Rows are one point carried round by a steady rotation, each followed by how many ticks it has turned.
The counts run from 0 to 113.
[119 180 130 124 112 131  82 165 161 131 178 115  81  85 137 102 116  94
 159 162 113 115 156 140 127 126 102 181 128 113  97  86 132 121 152 112
 124 111  82 153 133  89  94 115 130 109  93 138 121] -> 55
[104 129 117 180 145 146 109  56 115 116  89 127 118 144 141 164 156 190
  93 144 128 118 111 163 133 122 174 125 138 110 154 117 120 173 136 125
 121 126 176 105 165 126 125  64 116 161 154 130 115] -> 91
[144 144 122 103 157 103 151 138 172 105 134 130 125 156  70  92 118 129
  97 142 132 143 172 165  99 106 153 103 172 143 138 108 180 131 158 138
 138 165 144 132 164 149 177 168  98 125 114 178 134] -> 77
[101 171 160 106 132 174 147 162 158  74 132  96 115  75 137 129 117  74
 158 127  89 130 111  82 119 124 117 144 116 122  93  93 163  77 132 138
 113 139 137 138 106 116 136 101 149 154 106 117 150] -> 53
[137 119  99 140 131  62  99  95 129  99 155 158 140 176 158 182 121 132
 107 138 129 131 158 145 137 126 130 168 136 157 145 111 131 135  84  99
 121 105 154  94 124 131 131 135 147  85 163 107  56] -> 102
[113 105 125 146 183  59  88 121 117 169 151 117 123 107 128 161 132 111
 108 141 129  98 120 106 131 131 107 136 145 186 110 151  89 132 138 169
  91 104 157 105 122 125 126 151 144  87 155 115  88] -> 105
[134 125 123 153 121  91 158 135 133 101  97 108 114 167  76 110 114 109
 146 125 111 147 193 177 119 130 118 160 146 148  99 168 125 171 129  89
 147 122 123 160 135  86 185 128 135 108 135 138 120] -> 82
[106 115 131 183 126 132 136 112 161  86 105 108 139 151 110  86 119 110
  94 139 115 120 141 166  92 103 141  97 144 158  73 117 141 137 208 111
 105 149 150 160 150 125 191 133 161 165 130 123 120] -> 80
[164 112 123  85 149 127 178 117 154 129 163 139 144 142 106 115  97 114
 124 139 112 199 129 100 142 130 148 119 156  99 135 120 177  78 148 163
 128 169 142 148 174 142 143 147  78 151 127 130 137] -> 73
[114 227 152  88 133 130 110 180 140 123 117 120  73 113 119  79 156 114
 155 157 137  86 161 134 140 108 114 161 162 103 105 106 168 125  95 132
 147 114 136 119  96 106 131 114 130 106  93 154 135] -> 51
[147 108  83 131 115 138 120 117 119 105 183 164 165 177 151 168 131 167
  51 134 144 150 130 158  97 121 151 142 104 131 163  96 127 132  92 109
 128 167 118 130 122 172 101  93 114  87 120 141 124] -> 15
[156 121 135 150  82 175 131 150 124 110  95 167 185 119 158 153  80 143
 177 117 146 130 142 156 147 103 115 151  99 120 155 116 111 110  73  84
 161 112 108  99 108 112 140 114 150 141 143 141 102] -> 41
[114  85 125 106 144 139 112 132 104 138 195  87 155 120 131 163 133 132
  95  93  79 172  89 143 125 141 131 145 118 140 150 161 119 125  98 144
 110 148 120 168 139 140  80  90  92 119  75 113 169] -> 12
[124 173  95 138 102 132 119 149 166  89 162 161  82  92 135 147 112  97
 176 154 124 124 176 125 120 136 110 184 114 122 136  72 162 119 127  87
 135 132  86 116 126 103 131 101 153 117 131 126 138] -> 56
[120 141 101 140 144  98 129 104  94 123 154 148 132 159 166 148 151 137
  65 123 151  80 123 125 134  96 133 100 110 148  98 122 139 140  94 122
 116 121 194 112  86 109 162 147 159 102 151 131 129] -> 107
[153 137 167 134 100 150 102 142 106 189 141 117 132 173 189  85 165 126
 116 137 151 105 133 119  92 140 115 123 124 133  97 161  87 153 112 112
 113 121 157 174 118 128 148 148 146  78  98 104 109] -> 24
[115 116 128 152 126 143 116  94  99 126 125 124 108 122 164 143 139 117
 134 110 107  78  88  85 120 139 106 113  92 145  75 156 107 155 102 143
  97 121 206 123 111  93 127 136 149 154 137  56 146] -> 110
[118  89  99 145  97 146  78  98 132 115 161 138 135 164 154 144 122 171
  94 139 118 134 109 147 106 151 141 172 111 135 157 118 102 154 114  96
 109 147 116 117 152 185  75  98 122  98 135  83 110] -> 14
[ 83 130 153 122 171 140 124 100 130  99  68  96 133 143  77 154 146 153
 128 119  80 154 105 123 125 176 115 160 166 155 117 145 116 150 118 155
 117  97 181 131 145 163 113  81  88 160 132 105 106] -> 94
[108  80 145 172 127 105 170 103 110 103 125  89 143 109 124 136 115  98
 130  92  98 166 138 138 137 105 146 114 104 124 124 170 120 124 166 123
  99 149 132 180 151 109 190 113 141 145 127 139 134] -> 84
[156 143 165 148 110 137  98 139 117 159 107 125 148  83 161 117 112 132
 180 150 154 111 126 120 151 116 121 150 146 119 160 139  90  82 138 143
 120  88  89  85 140 146  91 120 130 159 156 133  59] -> 44
[129 139 120 137 147 189  87 182 149 162 114 131 118 150 123 117 148 137
  90 143 138  94 124 185  74  97 137  87  83 122 104 114 119 148 122 122
 144 100 114 104  88 133 128 138 144 138  85 164 155] -> 35
[143 113 140 138 131 156  60 108 133 202 154 136  79 135 190 145 118 122
 155 140 151 123 111  87  87 143 145 122 114 106 129 129 105 156 115 121
 135 130 138 100 148 135 148 123 136 128 143  75  99] -> 29
[121  96 109 112 107 159 143 109 101 102 172 119 141 148 134 175 130 133
 108  85  97 168 115 143 114 134 136 151 104 138 156 130 144 140  55 120
 123 153 132 132 132 137 114  73 108 120 109  83 182] -> 11
[145 134 123 107 118 110 116 150  99 151 129 125 182 195 128  87 172 158
  78 137 171  96 138 147  95 139 112 112 138 157 128 163 111 140  96 124
 137 131 139 137  92 169 126 156 139  65 126 157 120] -> 20
[103 108 142 144 137  68 115  82  75 118 155 105 126 109  97 144 118 100
 130 111 126 125 116 120 134 116 113 100 174 191 148 164 105 135 138 155
 112 141 128 104 157 125 135 114 134 121 160  70 131] -> 2
[136  96 101  99 150 111 116 135 112 138 163 130 185 166 107 155 137 163
  79 128 128 171 129 138 113 141 129 121 125 156 182 147 126 115  90 132
 161 134 110 120 113 184 102 133  91  74 121 145 134] -> 16
[135 127 119 148 124 115 117  87 192 120 137 141  87 151 108  88 113 124
 139 173 149 155 124 118 112 164 157 134 170 138 115 102 132 136 199 147
 109 151 139 113 183 156 128 144 116 150 154 104 108] -> 75
[ 96 121 128 180 115 102 116  67  90 104 163 121 105 113 148 112 147 126
  98 126 148 105 105 141 112  83 139  92 153 155 139 137 109 132 154 153
  91 152 160  98 149 113 124 100 147 146 165  80 136] -> 3
[121 152 113 156 121  97 117  85  87 125 173 132 111 142 130 106 173 131
  65 112 136  86 109 170 125  54 155  88 141 133 136 128 134 151 139 131
 114 153 146 110 133 106 122 105 132 119 110 146 141] -> 4
[127 101 137 134 146  94 107 117 133 131 166 123 177 142 166 166 142  97
  75 103  70 163 103 136 142 113 119 167 130 161 106 118 106 104 136 126
  64 105 139 169 147 154 125 147 135  96  98 145  56] -> 100
[142 113 129 135  99 146 177 107 141 137 139 124 144 114 146  79 134 112
 158 133 111 167 101  80 145 154 132 120 120  74 129 139 127  87 192 167
  97 155 151 198 142  97 133 122  91 158 106 131 146] -> 69
[116  94 137 184 127  80 131 101 105 156 135  89 134 108 138 128 122 110
 112 105  99 161 147 163 139  98 147 122 127 100 124 187  97 160 192 113
 111 123 117 183 173  95 171 104 118 121 112 141 107] -> 85
[124 117 123 130  99 153 201  91 144  92 111 128 159 127 117 101 117 132
 180 130 111 165 119  83 154 187  95 148 118 116 125 136 146  99 128 158
 136 143 155 185 127 115 135 117  92 157 155 105 159] -> 68
[163 135 130 124  88 138 120 135  97 164 145 129 109 164 191 112 124 121
 147 116 156 104 142 123  98 153 104 147 118 124  96 139 115 168  70  88
 139 119 154 133 121 125 161 129 146  78 134  82 100] -> 25
[106 144  66 164 117 103 153 120 149  95 159 156 130 101 123 132 130 149
 117 180 173 107 154 141 123 118 132 125  82 118 147  78 143 108 159 117
 143 140  92 141  94 109 118 105 131 122 160 182 158] -> 61
[144 138 115 134 133 112 125 101 186  86 136 152 106 164 112  92 118 144
  98 153 146 132 135 157  92 115 168 117 150 119 131  74 160 129 182 118
 137 169 145 127 171 158 171 129 132 151 143 129 115] -> 76
[132 102 112  96 190  56 114 131  94 146 169 120 170 125 130 180 132 113
  77 123 136 144 114 103 149 101 121 107 129 179 134 151 116 101 122 154
 108 125 166 127 100 139 151 170 141  92 139 136  86] -> 104
[ 86 121  96 135 152  98 169 122 145 132 118 128 149  86  57 112 126 136
 174 175 157 112 129 106 150 170  89 137 119 142 146 152 124 108 157 167
 154 124 113 131 101 101  93 137 121 140 175 148 165] -> 63
[110 190 153  86 123 156 129 167 143  96 117 122  93  90 117 143 121 100
 175 142 114 125 147  96 129 149  94 166 143 145 114  97 173 116  88 121
 146 136 137 110 102 126 137 117 124 144 122 105 156] -> 52
[121 133 137 157 120  97 133 140 143 107 124 111 120 159 105  79 139 123
  95 139 111 127 166 194  98  95 135 128 151 133  79 141 135 165 176  95
 121 128 131 190 150 101 192 141 137 116 105 156 119] -> 81
[167 121 114  98 167 157  98 176 116 208 158 137 102 142 142 159 130 135
 118 119 161 138 148 120  82  95 158  82 103 124 139 123 153 133  77 138
 164 148 122  93 114 129 174 130 126 132 107 132 139] -> 31
[ 69 121 134 127 120 143 141  86  86  96 139  83 124 121 112 136 149 109
 108  93  92 127  84 118 127 122 122 108 123 169 121 167 132 155 111 144
 103 140 164 134 115 112 122  76 122 150 113  74 203] -> 7
[143 121 123 127 130  65  63 132 136 131 157 140 142 145 154 148 129 118
 101 139  90 125 141 156 143 126 119 175 153 156 124 130 105 159 129 110
  94  92 132 131 142 146 110 128 136  65 123 124  37] -> 101
[125 127 117 158 129 145 102 115  99 142 169 135 110 154 185 122 154 119
  97 108 104  92  79 124 133 112 117 101  90 100  68 140 126 153 113 118
 101 112 185 158 106  77 130 134 145 133  99 105 150] -> 111
